Here are some points, each followed by its number:
[ 0.39 -0.79 -2.25  1.45 -1.25 -0.62 -1.49  1.42 -2.85  0.43 -0.50  0.30 -0.13 -1.50  0.50 -0.12  1.99  0.93  1.67 -0.53  0.78  1.05 -1.80 -0.20] 0
[ 0.41  0.01 -1.23  1.29 -1.49 -0.15 -0.44 -0.27  1.91  1.05 -2.07  0.04  0.34 -0.24 -1.15  0.15  0.83  0.49  0.89 -0.24 -1.39  0.53 -0.72  0.50] 1
[-0.42  0.62  0.93 -0.32  0.73 -1.10 -0.74  1.00  0.31  2.18 -1.23  0.84  1.27 -1.68  0.23  0.14  0.88 -0.04 -0.64  0.49  0.67  0.76 -0.59  0.10] 2
[-1.49  0.36 -0.60  0.53 -1.01 -0.70  0.66 -0.37 -0.62 -0.54  0.35 -1.01 -0.37  0.91 -0.10  0.44  0.86  0.99  2.57 -2.30 -0.11 -1.33  0.88  0.06] 3
[ 0.82  0.43  1.00 -0.17  1.56  0.78 -0.03 -0.54 -0.17 -2.38  0.76 -1.68  0.04 -0.04 -0.11 -0.65 -0.51  0.37  1.30  0.33 -0.50 -0.85 -0.92  1.53] 4
[-0.76  0.27 -2.62  1.43 -1.62 -0.60 -0.45  3.26 -0.45  0.38 -0.29 -0.85  0.18 -2.36  2.05 -1.05  0.21 -1.95  0.34 -0.25  1.15  0.09 -1.32 -0.89] 5
[-0.79 -0.84  0.02  0.24  0.68 -0.83 -0.84  0.85 -0.46  0.47  0.71  1.00  0.51 -1.73  0.13  0.54  2.79 -2.26 -0.47 -0.66 -0.39  1.90 -1.52 -1.13] 6
[-1.92 -0.18 -0.05 -0.63 -0.19  0.25 -0.65 -0.11 -0.14 -1.31  1.28 -0.80 -1.40  2.17 -0.71 -0.78 -0.82  0.78 -0.11 -1.33  0.83  0.21  2.13 -0.31] 7
[-2.28  0.33  2.39 -0.02  1.72  0.30  0.37 -1.44  0.27 -0.79 -0.09 -0.73 -0.97  2.91  0.02  0.54 -1.93 -0.27  1.87 -0.88  0.26 -0.91 -0.38  0.69] 8
[-2.84 -0.89  0.39  0.61  0.27 -0.14  0.84 -1.06  0.61 -1.09 -0.99 -0.56 -2.43  2.28 -0.71 -1.83 -0.09 -0.27  0.60 -1.97  1.99 -1.42 -0.03 -0.11] 9
[ 0.86  0.09 -0.17 -0.93  1.40  0.95  0.54  1.13 -1.90 -1.11 -0.81  0.92  1.36  0.23  1.25  1.40 -0.18  0.26  0.95 -0.85 -0.28 -0.96  1.80  0.48] 10
[ 1.06  0.67 -0.89  1.21 -1.20  0.10  0.14 -1.14 -0.10  2.02 -0.56 -0.11  1.90 -0.97  1.21 -0.02  0.57  1.86 -1.08  2.53 -1.63  1.75 -1.94 -0.90] 11
[-1.41  0.38  0.08  2.63  1.18 -0.64 -1.09 -1.51  1.16 -0.41  0.56 -0.48 -0.34 -0.15 -1.52 -1.15  0.58  0.49 -1.48  0.32  0.27  1.02 -0.31  1.14] 12
[-1.28  1.13 -0.62  0.72  0.13 -0.93  0.27 -2.08  0.68  0.42 -0.50  0.19 -0.32  0.28 -0.32  0.63  0.28 -0.96  0.83  0.09 -0.40  1.49 -0.86 -0.32] 13
[ 0.11 -0.18  2.01 -0.62 -0.46  0.42 -0.78  1.73 -1.17 -1.42  0.37 -0.70  0.55  0.00  0.92 -0.21 -2.15  0.70 -0.13  0.58 -1.40 -0.23  1.61  0.41] 14
[ 2.25  0.18 -0.66 -1.29 -0.41 -0.04  1.20  1.99 -3.30 -0.97 -0.98  0.59  1.03 -1.85  1.66  0.74 -0.26 -0.09 -0.99  1.69 -0.40 -0.39 -0.46 -0.11] 15
[ 0.06  0.59  0.33  0.69 -1.41 -0.92 -0.59  0.57  1.23  0.57 -1.20  0.26  0.49 -0.51 -0.95 -0.69 -0.35  1.01 -0.92  0.03 -1.20  1.23 -0.29 -0.17] 16
[ 1.37 -1.08 -1.11  0.33  0.26  1.72  1.04 -1.89 -0.55 -1.12 -0.64  0.07  0.06 -0.18  0.13 -0.20 -0.78 -0.88 -2.36  1.99 -0.67 -0.42  1.76  0.00] 17
[-0.60 -0.43 -0.31  0.78  0.18 -0.36  0.20  0.42  0.75 -0.70  0.00  0.10  0.29  0.88 -0.71 -0.12 -1.07  0.98  1.24  1.44 -1.07 -0.46 -0.10  0.46] 18
[-0.85 -1.08  0.73 -1.19 -0.80 -0.60 -0.70  1.03 -0.72  2.06  0.46  0.95 -0.15  0.95 -1.28 -0.71  1.17 -0.75  0.50 -0.60 -0.67 -0.06 -0.87 -1.76] 19
[ 0.23  1.22  0.60  1.87  0.04  0.30  0.41  0.25  1.57  0.45 -1.23 -0.77  0.03 -0.35  0.81  0.61 -1.07 -0.33 -1.33  0.89 -0.47  0.33 -0.26  0.58] 20
[ 1.57 -1.02 -0.87 -0.55  0.12  0.95  0.90 -0.46  0.58  0.16 -1.12 -0.47  0.45  0.66  0.89  1.68 -1.55 -0.20 -0.64  0.91  0.11 -0.26  1.29  1.69] 21
New points follow, each followed by the numbers of its two nearest points above, looking only along the 8 directions in which the numbered points spread most, smallest number first.
[ 1.28  1.08  0.76  0.35  0.45  0.76 -0.65 -0.44 -0.71 -0.12 -0.33 -0.06  1.30  0.12 -0.05 -0.32 -1.51  0.34 -0.38  0.89 -0.93  0.27  0.64  0.19] : 14 18
[ 1.63  0.40  0.24 -0.91  0.05 -0.13  0.13  1.27 -2.59 -1.08  0.55 -0.29  0.08 -0.30  0.88  0.08  0.37 -0.45  0.54  1.92 -0.22 -0.93  1.72  0.74] : 10 15
[ 0.91 -0.79  0.54 -0.69 -0.61 -0.77 -1.57  1.00 -0.20 -0.01 -1.74 -1.17  0.30  0.26  1.13 -0.62 -0.47  0.43  0.08  0.48  1.79 -0.69  0.81  0.29] : 14 18
[ 0.46  1.49 -0.82  0.76 -0.36  0.54  0.35 -0.99  0.36  0.11  0.94  0.85  1.31  0.74  0.67 -1.03 -0.38  2.70 -0.45  0.20  0.25 -0.84 -2.09 -0.14] : 16 18
[ 2.15 -1.14  0.11 -1.65 -0.35 -0.63 -0.18  1.94 -0.59 -0.30  0.13  0.16  0.67  0.85  1.51  0.34 -1.29  0.90  1.98 -0.49  1.56 -1.32 -0.85  0.53] : 10 14
[ 0.36  0.64  0.89  0.19  0.04  0.12 -0.48 -0.83  0.95  1.49 -0.54  1.20 -1.43 -1.76  0.20  0.36  0.32  0.87 -1.31  1.56 -0.75  0.67 -0.32  0.71] : 16 20
[ 2.16 -0.29 -0.10 -0.44 -0.70  0.69 -1.44 -1.11  1.26  1.28 -1.51  0.46  0.35 -3.32  1.43  0.56 -0.24  1.08  0.53  0.49 -2.32  0.96  0.53  0.20] : 11 16
[ 1.45 -0.26  0.23 -0.05 -0.88  1.13  1.40 -1.40  1.54  0.73 -1.40  1.03 -0.59 -0.51 -1.17  0.66  1.88  0.38 -0.46  3.29 -0.27  2.19  0.43 -0.04] : 1 11
[ 0.71 -0.59  1.06 -0.19 -1.07  1.08 -0.01  0.31 -0.52 -2.20  0.32  0.15  0.70  1.10  1.32 -0.04 -2.68  0.05  0.22  1.78  0.74 -1.04  0.22 -0.44] : 14 18
[ 0.04  0.85  0.66 -0.53  0.33 -0.71 -0.12  0.72 -0.61  2.73  0.00  0.31 -0.24 -0.06  0.72  1.73 -0.61  1.70  1.49 -0.41  0.67 -0.94  0.38  2.31] : 10 18
[-1.28  1.39  0.10  0.91 -2.44  0.95 -0.35 -1.66  0.24  1.56 -0.53 -0.06 -1.17 -0.20 -2.76 -0.13 -0.22  2.00 -0.66 -0.22  0.91  0.16 -1.73 -0.48] : 1 16
[ 1.55 -1.19 -1.64 -0.76  0.82 -0.10  0.24  1.32  0.42 -0.43  0.35 -0.89 -1.12  0.15  0.56 -0.63 -0.48 -1.07 -1.70  0.03 -1.15  0.89  0.52 -0.05] : 17 21
[ 0.50  0.73 -0.04 -0.65  0.51  0.64 -0.86 -0.64  0.08  0.42 -1.29 -0.81  1.56 -0.22  0.05  0.13  0.35  0.60  0.68 -1.35 -0.49 -0.42  1.05 -0.60] : 13 18
[ 0.61 -2.01 -0.75 -0.37 -0.55  0.63  0.28  0.85 -1.44  0.20 -0.75 -0.16 -0.17 -1.39  1.00  0.48 -0.53  0.60 -0.83 -1.24  0.31  0.65  0.24  0.13] : 10 15
[-1.49  0.81  0.03  0.26  1.88 -0.43  1.07 -0.85 -0.07 -1.44  0.17 -0.91 -0.40 -0.45  1.22  0.65 -1.78  0.74  0.00  0.46 -0.32 -1.25  0.39  2.29] : 4 18
[ 2.21  0.66  0.86  0.89 -0.91  0.08 -0.22 -1.72  1.06 -0.25 -1.21 -0.39  0.65  0.64 -0.84  0.94 -0.28  0.76 -0.80  1.21 -1.05  1.01  0.57  0.70] : 18 20
[-1.93 -0.69  1.63 -1.27 -0.01 -1.45  1.13 -0.87 -0.34 -0.14  1.35 -0.59 -2.08  0.35 -0.24 -0.26 -0.87 -1.49  0.07 -0.98 -0.40 -1.67  0.12  1.30] : 7 8
[ 1.17  0.22  0.51 -0.60  0.34 -0.31  0.07  0.75  0.19 -0.86  0.04 -0.12  0.06  0.51  0.41  0.41 -1.21  1.00 -0.41  1.12 -0.37 -1.15  1.46  0.22] : 14 18
[-2.14 -1.03  0.50 -2.93  0.91 -0.87 -0.24  1.71 -0.50  1.17  0.85  0.10  0.83  0.79  0.14 -1.48  0.81  0.40  0.91 -2.59  1.86 -1.79  0.34 -1.50] : 7 19
[-0.40  0.00 -0.43 -1.21  0.47  0.67  0.89 -0.16 -0.21 -0.39 -0.18  1.46 -1.54  0.05 -1.38 -1.09 -0.92 -0.09 -0.69 -0.45  0.34 -2.02  1.18  0.13] : 7 18
[ 0.47 -0.64  0.19 -0.56  0.03  0.44  1.54  0.20 -0.95 -0.54 -0.22  0.35 -0.41  1.07  1.76  0.44  0.41  0.40  0.86  0.44  0.78 -1.06  0.24  1.00] : 10 21
[ 0.30 -2.25  0.59  0.26 -2.56  0.50  0.45 -1.63  0.77  0.75  0.69 -0.06  0.26  0.02 -0.25  0.71  0.64  1.05 -1.01  3.28  0.04  1.39 -0.71 -0.87] : 11 16
[ 0.41 -1.84 -0.08 -0.50  0.14  1.02  0.01  2.09 -2.20 -0.65 -0.18  0.05  0.79  0.03  2.19  1.11  0.05 -0.14 -0.63 -0.64  1.06 -1.30  1.10  0.33] : 10 15
[-0.38  2.19  0.78  0.93 -0.60  1.36 -0.44 -1.87  1.96  0.80 -0.68 -1.01 -0.79  0.35 -0.92  0.05  0.00  1.31  1.39  1.13  0.85 -0.09 -0.68  0.68] : 13 18
[ 1.67 -0.60  0.15 -0.02 -0.59  0.59  0.13 -0.91 -0.24  0.55 -0.37  0.52 -0.50 -1.34 -1.39  1.22  0.91  0.48 -0.48  0.71  0.20 -0.12  0.21  0.29] : 13 18
[-1.77  2.03  0.30 -0.14 -0.28 -0.51 -0.63 -0.81  0.12  1.12  1.62 -0.44 -0.84 -0.79 -1.48  1.13 -0.50 -0.17  0.07 -0.56 -0.07 -1.47  0.25  1.21] : 13 18
[ 0.28 -0.41 -0.43 -0.43  0.56  0.49 -0.02  0.08 -0.15 -0.54 -0.88 -0.06  0.75 -1.10 -1.01  0.00 -0.61 -0.32 -0.75 -0.78  0.03 -0.05  1.64 -2.33] : 18 21
[ 1.19  0.47  0.67  0.35 -0.03 -0.15 -0.89 -0.79  0.49 -0.96  0.98 -0.21 -0.12 -0.66  1.84 -0.50  0.01  0.25 -0.66  2.32 -1.69  1.00  0.23  0.64] : 18 20
[-1.25  0.94  0.77  1.12  1.15 -0.66 -0.64 -1.06  1.98  2.24  0.16 -0.66  0.86 -0.66  0.30 -0.39 -0.18  0.47 -0.06  0.10  0.40  1.65 -0.32  0.67] : 13 20
[-1.50 -0.71  1.01 -1.06  1.61 -0.87  0.62 -0.24 -0.45 -0.98  0.60  0.02 -0.75 -0.03 -0.51 -0.83  0.87 -0.07  0.01 -1.22  0.55 -1.45  1.46 -0.51] : 7 9
[ 0.37 -0.61  0.14 -0.98 -1.53 -0.15  0.70 -0.11 -0.26  1.32  0.05  1.50  0.32 -0.68 -1.35  0.32 -1.12  0.89 -0.60  2.45  0.03  1.63 -0.50 -0.72] : 2 16
[ 0.36  1.29 -0.49  0.15 -0.09 -0.39 -0.58  0.27 -0.19  0.59  0.36 -0.09  1.32  1.08  1.39 -0.97  0.15  0.28 -0.26  0.51  0.23  1.19 -0.83  0.76] : 16 18
[ 1.30  0.90 -0.16  0.26 -0.51  1.28  0.72 -0.71 -0.20  0.89  0.67 -0.26 -0.16 -0.84 -0.30  1.41  0.13  1.15 -0.81  1.88 -0.05  1.41  0.59  0.77] : 11 18
[ 1.89 -0.62 -0.88 -0.87 -0.29 -0.54 -0.76 -0.33 -1.58 -1.28  0.41 -0.72 -0.25  0.79  1.09  0.52 -1.35 -1.03  0.24  0.44 -0.55 -0.52  0.64 -1.15] : 10 21
[-0.43  0.31  0.95  1.07  1.44  0.43  0.27 -1.57  1.09 -1.64  0.43  0.01  1.01 -0.02 -2.00  1.03  0.27 -1.70  2.06 -0.97  0.53  1.63  1.06  0.25] : 8 13
[ 1.11  1.10  0.03 -0.43 -0.51  0.39 -0.15  1.22 -0.06  0.52 -0.59 -0.07  0.48 -1.15  0.87  0.55  0.19  0.90 -0.48  0.17  0.08 -0.79  1.10  1.09] : 18 21
[ 1.86  0.78 -0.68 -0.19  1.21 -0.81  0.14 -0.23 -0.60 -0.60 -1.27 -1.16  1.71 -0.18  1.00  0.06 -0.96 -0.74 -0.49 -0.11 -0.75 -0.42  0.72  0.50] : 10 21
